Rotation paths and how fast each direction turns (deg/step)
Each turn is a multiple of 5 degrees from 10 to 175, or 0.
Each row of a path follows its step; steps can be skipped.
path 1
step 0: [-0.82 -1.74 -0.63  0.23  1.00 -1.28  0.56 -0.20  1.62  1.93 -1.35 -0.96
  1.70  2.27 -2.08 -0.62 -1.02  0.38 -0.16 -1.49  1.47  2.21 -0.86 -0.57
  0.77  0.22 -0.30  0.20 -0.25 -0.70  1.91  1.74  0.01 -0.10 -0.35  2.58
  1.18  0.21 -1.30  0.12 -2.94 -0.72  1.11  1.89  0.69 -1.10  1.24  0.85
 -1.88  0.60 -2.54 -0.65 -0.81  0.47  1.30]
step 1: [-3.23  0.30 -1.20 -1.19 -0.58  0.11  0.20 -1.07  2.64 -1.58  0.80  0.05
 -0.96  1.75 -0.42  1.65  3.40  0.01 -0.38 -1.42 -0.95 -0.47 -0.14 -0.38
  0.42 -0.22  2.03  2.87 -0.68  0.21  1.71 -0.35  0.71  1.57 -2.38  1.37
  0.11  0.19 -0.39 -0.05  0.65  0.12 -2.67  0.47 -0.99  0.16 -2.01 -0.77
  0.16  0.06 -0.25 -0.50 -0.81  0.72  0.56]
step 2: [ 0.46  0.30 -1.38 -1.40  1.41  0.04 -0.86 -1.62 -2.25 -0.63  0.89  0.31
  0.37 -0.56  0.56  0.31  2.41 -1.09  1.14  2.66  1.21 -3.07  1.02  0.21
  1.45  1.22 -0.36 -0.67 -1.23  1.71 -0.51  0.00 -1.92  1.21 -0.84 -0.16
  2.63 -0.67 -0.28  0.16  2.50  0.80  0.23 -0.42 -1.21  0.73  0.09  0.38
 -0.76 -1.39 -0.41  2.52  1.49 -1.36 -0.21]
step 3: [ 1.21  0.25  1.22  1.65  1.15 -0.28  1.60 -1.48 -0.06  1.46  1.30  1.23
 -0.48 -0.42  2.74 -2.97  0.98  0.41  0.37  0.80  0.09  0.20 -0.26 -1.35
 -0.74  0.03  1.22 -3.81  0.30 -0.75  0.58  0.14  0.50 -1.11  0.58 -0.41
 -2.04  1.77 -0.26 -2.55 -0.21 -0.66  0.70 -1.08 -0.13 -0.76  1.42  0.64
 -1.24 -1.88  0.13  1.70  0.89  0.55 -1.34]
step 4: [ 0.83 -1.87  1.88 -0.18  0.70  0.91 -0.34  0.69  1.11  1.42 -1.43 -1.39
  0.19  0.49 -0.39  1.60  1.04  0.09  1.16 -3.65  0.69 -0.70 -0.12  1.24
 -1.97 -0.40  1.54 -0.10  1.03  0.46  1.82 -0.82 -0.37 -0.93  2.21  0.02
 -0.39 -0.19  1.12  0.34 -1.55  1.00  2.22  0.59  0.22 -0.44  2.23 -0.01
 -0.60 -0.54  2.70 -0.98 -1.65  2.18 -0.86]
step 5: [-1.09 -0.86 -1.22 -0.25 -0.82  0.25  0.13 -0.28  1.16  1.57 -1.64 -1.31
 -1.78  1.95 -3.53  1.28 -0.62 -1.82  1.36  0.97 -0.97  1.01  0.21  1.74
  1.07  1.60  0.47  0.00  1.74  0.02  0.95 -0.89  0.47  0.51 -2.30  0.17
 -0.11 -1.15  0.17  1.93 -2.54  0.87  1.05  1.00  1.21  1.03 -1.41 -1.17
  0.24 -1.08 -2.07 -0.49  2.14  0.40  0.22]
step 6: [ 0.00 -0.15 -1.69 -0.45 -1.86 -1.17  2.22 -2.23  0.06 -1.02  0.58 -0.59
  2.56  2.68  0.07 -0.15  0.83  0.50 -1.38  1.81 -1.50  0.09 -0.96 -0.24
  0.27 -0.39  0.63  0.00 -2.33 -0.03 -1.17 -0.31  1.77 -0.78 -1.57  0.41
  3.16  0.36 -0.58 -0.26 -0.12  0.82 -1.92  0.40 -0.53  0.87 -2.61 -0.24
 -0.69  0.77  1.92  1.24  1.38  0.89  0.73]
step 7: [-1.09  2.10  0.61  0.99 -0.61 -0.10  1.17  0.26 -0.66 -1.28  0.24 -0.33
  0.34 -0.81  0.71  0.31  0.70 -0.65  1.35 -1.12  1.33 -1.56  1.03 -0.90
 -1.24  0.70 -0.61 -1.67 -1.51 -0.39 -0.99  0.89 -0.47  3.45 -1.15  0.32
  0.51  0.29  3.24 -1.79  1.06 -0.09 -0.53 -0.73 -2.06 -0.74  2.18  1.30
 -0.08  1.36  1.27  3.31  0.85 -0.05  1.18]
step 8: [-0.45 -1.87  1.22  1.48  1.82 -2.25 -0.60 -0.21 -1.57  0.77  1.28 -0.91
  0.15 -0.89  0.25 -1.21  2.43  1.52 -0.43 -0.76  2.55  0.76  0.70 -0.38
 -0.85 -0.99  0.25 -2.45  1.10  0.51  0.54 -0.35 -1.10  0.50  0.33  2.41
 -1.91 -0.20 -0.33  0.23 -1.99 -0.64  2.92 -0.59 -1.64  0.67  0.59 -0.75
  1.28  0.25 -1.10  0.04  0.09 -2.33 -1.28]
step 9: [ 0.32 -0.32 -0.59  0.07  2.03  0.94 -1.29  2.23  0.46  1.13 -0.60 -2.68
 -0.39  0.89  0.02 -1.04  2.09 -0.72 -2.50 -1.03 -1.83  0.22  0.59  2.21
 -0.23  0.25  2.42  1.62  1.58  0.66  1.19  0.04  1.09 -1.76 -0.75 -1.11
 -0.73  1.20  0.09 -0.13 -1.75  1.47 -0.49 -0.21  1.71 -0.78 -0.25 -1.38
  1.07 -1.18  0.20  1.47 -2.41  0.67 -1.39]
step 10: [-1.29 -0.48 -0.30  0.26 -0.35  1.56  0.01 -2.33 -1.24  0.46 -3.69  0.28
  1.32  1.41 -0.22  0.65 -0.61 -1.14  2.02  1.47 -1.33 -0.53  0.84  0.24
 -0.24 -0.30 -1.77  1.32 -0.43 -0.51  0.56 -0.60 -0.51 -1.00 -1.40 -2.44
  1.18  0.08  1.60  2.45  0.68  1.66  0.14 -0.69 -0.54  1.19 -1.91  0.43
  1.44 -2.04 -0.32  0.22 -0.75  1.91 -0.83]
Speeds:
[-0.34 -0.13  0.48  0.11 -0.55  0.24  0.78 -0.05  0.43 -0.31  0.39 -0.46
 -0.61  0.25  0.11 -0.30  0.30  0.37  0.00  0.65 -0.14 -0.24 -0.05 -0.19
 -0.21 -0.39  0.40  0.16  0.15 -0.41 -0.05 -0.26 -0.52 -0.46  0.20  0.34
  0.58  0.00 -0.21  0.35  0.52 -0.55  0.64  0.29 -0.24 -0.14 -0.14  0.24
  0.91  0.38  0.00 -0.27 -0.16  0.15 -0.79] | 155
[-0.21  0.03 -0.29 -0.03  0.48 -0.90 -0.33  0.27  0.37 -0.19 -0.23  0.12
  0.10  0.86 -0.06 -0.19 -0.11  0.49 -0.01  0.06  0.16  0.59  0.91 -0.02
 -0.21  0.53  0.12  0.22 -0.45 -0.41 -0.20  0.40  0.26  0.12  0.05 -0.07
  0.06  0.22  0.16  0.27  0.72  0.35  0.00  0.00 -0.69 -0.66  0.34 -0.42
  0.32 -0.39 -0.15 -0.06 -0.38 -0.72 -0.45] | 45
[-0.41  0.39  0.27 -0.62 -0.22  0.42 -0.30 -0.49 -0.06 -0.08 -0.57 -0.19
  0.35  0.24 -0.49  0.17 -0.06 -0.11  0.00  0.23 -0.64 -0.48  1.06 -0.64
  0.47 -0.30  0.25  0.37  0.08  0.86 -0.08 -0.04  0.27 -0.36 -0.51  0.33
 -0.36  0.60 -0.56  0.36 -0.03  0.05 -0.12  0.45  0.53 -0.15 -0.08 -0.45
  0.24  0.05  0.09  0.04  0.20 -0.21  0.01] | 85
[-0.08 -0.28 -0.58  0.17 -0.01  0.10  0.40 -0.47  0.22 -0.22 -0.48 -0.25
  0.22 -0.05 -0.02 -0.30 -0.83 -0.28  0.23  0.03  0.42  0.22 -0.35 -0.07
 -0.16 -0.18  0.52  0.68 -0.12 -0.49  0.08 -0.18  0.08  0.26 -1.13 -0.07
  0.43 -0.29  0.00  0.16 -0.28 -0.27 -0.45  0.49 -0.05  0.16  0.56  0.18
 -0.23  0.21  0.72 -0.80  0.35 -0.64  0.12] | 65
[-0.51  0.86 -0.04  0.16 -0.03  0.48  0.46  0.38  0.64 -0.02  0.09  0.12
 -0.94 -0.10  0.09 -0.27 -0.07 -0.32  0.11  0.07 -0.59  0.23  0.31  0.13
  0.06  0.33  0.37 -0.23  0.28 -0.59 -0.20 -0.20  0.23  0.64 -0.57 -0.34
 -1.03  0.03  0.24 -0.37 -0.24 -0.41 -0.63 -0.30  0.13 -0.23  0.17 -0.10
  0.17 -0.13 -0.58  0.12  0.31  0.25 -0.18] | 170
